The rows of T fall into several groups, and each row is roughly a mix of its group's hidden directions.
T (78 x 10):
[[  9   8 -13 -34  33  20  47   3 -28  16]
 [-10  27 -20 -17  32  16 -26  50  -4 -16]
 [-12   7  11  10  25  -2 -62  16  25  20]
 [-13 -28  17  24  33  -8 -17   2   3  54]
 [  4  15 -11 -36  32  22  43  18 -27   9]
 [-24   3   8  11 -16 -22 -47  48   7  11]
 [ 13 -28 -16   1  -4  20  53 -40 -11  -4]
 [ 16  10   0 -23  11  34  57 -16  -6 -22]
 [-10 -10  17  33 -38 -19 -39  -5  29 -20]
 [ -6  27  -2 -14  27   6 -45  45 -16 -11]
 [ -2  -6  25  29 -39 -32 -28  -6  37   2]
 [-10  25   1  -9  21   0 -49  49  -2  -8]
 [ -6  28  -6 -16  31   6 -41  44 -20  -8]
 [-18  25   9   1   0 -17 -46  43  29   0]
 [  4   9 -10 -34  29  14  50   5 -31  16]
 [ 13 -10  -7 -11 -22  13  63 -19 -21 -20]
 [ 11  -6 -10 -11 -25  10  61 -17 -21 -25]
 [-13 -11  -1  27 -14 -37 -55   5   7  22]
 [ 17   8  11 -23 -29  14  41 -21   5 -45]
 [ -8 -14   6  37 -20 -20 -56  -5  23  -5]
 [-11 -14  19  35 -38 -20 -37  -8  28 -16]
 [  8 -25 -19  -8   3  30  56 -31 -10  -5]
 [  5  -1  16  25 -28  16 -23  -8  38 -47]
 [ -9  13  16   2  32 -18 -54  11   8  35]
 [ -3  34  13 -11  25 -26 -53  11   1  24]
 [-14  21 -17 -26  42  20 -15  45 -13  -4]
 [  3  -1 -44 -13  33  37  29  13 -13 -20]
 [ -1 -34 -24  -4   2  38  50 -16   9 -14]
 [ -6  25  24   7  -7 -29 -57  26   6   4]
 [-19  -9   1  23 -11 -31 -57  22   7  18]
 [  4  15  -8 -38  24  15  50  15 -27  15]
 [ 14  10  13   2 -15  36  17  -8  27 -55]
 [  4  -8  28  28 -39 -38 -13 -26  24  13]
 [-13  13   8   8  27 -14 -58  16  12  32]
 [  7  54  -5 -31 -13   0 -29   5   6 -34]
 [-12 -22 -10  19  11 -38 -32  -9 -14  47]
 [-16  -3  14  18  21 -36 -36  12   1  48]
 [ 10 -20 -13  -2 -21  14  62 -15 -20 -20]
 [ 16   1 -25 -23  46  17  27 -14 -27  26]
 [ 12 -19 -13  -5 -18  16  62 -16 -21 -21]
 [ 10 -12  -9  -6 -23  -2  63 -17 -28 -14]
 [ 21  13  -7 -27  22  39  48 -11  -7 -17]
 [  8  18  -4 -38  17  25  54  13 -18  -2]
 [ 11 -17  -9  -5 -23   6  63 -16 -21 -21]
 [ 14  -7 -13 -12 -27  17  53 -14 -11 -38]
 [ -5  19  24  12 -10 -27 -60  25   7   0]
 [-13  -9  17  34 -35 -19 -43   2  27 -18]
 [  3   9  10 -24   4  28  62   0  -9 -26]
 [-17   4   1  17  27 -10 -53  18   9  39]
 [ -9 -54  17  37  -1 -16  -7  10  31  12]
 [-10  11 -21 -29  42  34   3  36 -20  -7]
 [ 13  -8 -15 -10 -26  22  53 -14 -11 -36]
 [ 19   1   1  -7   2  24  48 -43   2 -33]
 [-20 -18   7  30  16   3 -48  15  31  27]
 [-11  30  -7 -19  33   5 -35  47 -13  -4]
 [ 16   7  -8 -21 -28   8  50 -15 -15 -40]
 [ -4  45   4 -15  22  -5 -55  10   2  17]
 [  6 -15 -33 -13  14  35  53 -15  -9 -11]
 [ 24 -15  -6  11  13  23  25 -59   7 -19]
 [ 26   9 -30 -25  47  24  15 -14 -19  19]
 [ 13  52 -15 -36   2  13 -22   4  -8 -32]
 [ 21  10   0 -19   7  35  50 -23   0 -30]
 [  5 -28  -4  13 -31   2  45 -41  24  -1]
 [ 27  10 -16 -25  26  30  43 -29 -12  -5]
 [ -8  28   7 -10  23  -6 -50  44 -11  -2]
 [  5 -22 -20  -9   2  26  60 -31  -2  -1]
 [-24 -10  19  30 -33 -29 -42  17  17  -5]
 [  6 -22 -21  -9   4  28  58 -29  -7  -2]
 [ 17   8  -4 -21 -31   4  46 -15  -8 -44]
 [ -5  17  32   9 -10 -31 -57  21   1   8]
 [  7  41  21   3  -5 -39 -45   8 -17  11]
 [-10  10  13   7  28 -17 -59  16  14  29]
 [  9 -10 -17  -5 -30  21  54 -13 -10 -35]
 [ 19  10 -13 -30  27  28  50 -15 -18  -1]
 [-12  27   4  -5  16  -7 -51  48   3  -5]
 [-10   7  11   8  24  -8 -63  17  24  19]
 [-10  25   5  -9  18  -2 -51  47  -4  -8]
 [ -4  25  20   4  -1 -23 -60  32  -1  -1]]
One row of each group comes first, with its name. Which group is each row after those in?
[-17  24 -14 -24  36  17 -21  50  -3  -5] : <54>
[-12 -18   9  35 -24 -34 -47 -12  15   7] : <94>
[ 11 -15  -2  -5 -24 -17  62 -15 -27 -11] : <77>

[  1   2 -31 -23  39  39  16  18 -29 -16] : <54>
[ 11  -9 -25  14  29 -12 -53 -13  -3  35] : <94>
[ -9 -42 -27  35  21  -8 -18  26  -6  28] : <77>
[ 12 -25  -6  -3  -3   5  64 -16 -32   0] : <77>
[-19  20   6 -10 -10 -10 -30  65   2   3] : <94>
[  1 -25 -25  -6   6  25  60 -25   6  -1] : <54>
[ 12  -8  -9 -10 -30  18  54 -16  -8 -37] : <77>
[ -2  16  29  18 -28 -38 -45   7  20   7] : <54>
[ 19  -2   6  -4  -5  25  48 -43   7 -31] : <94>
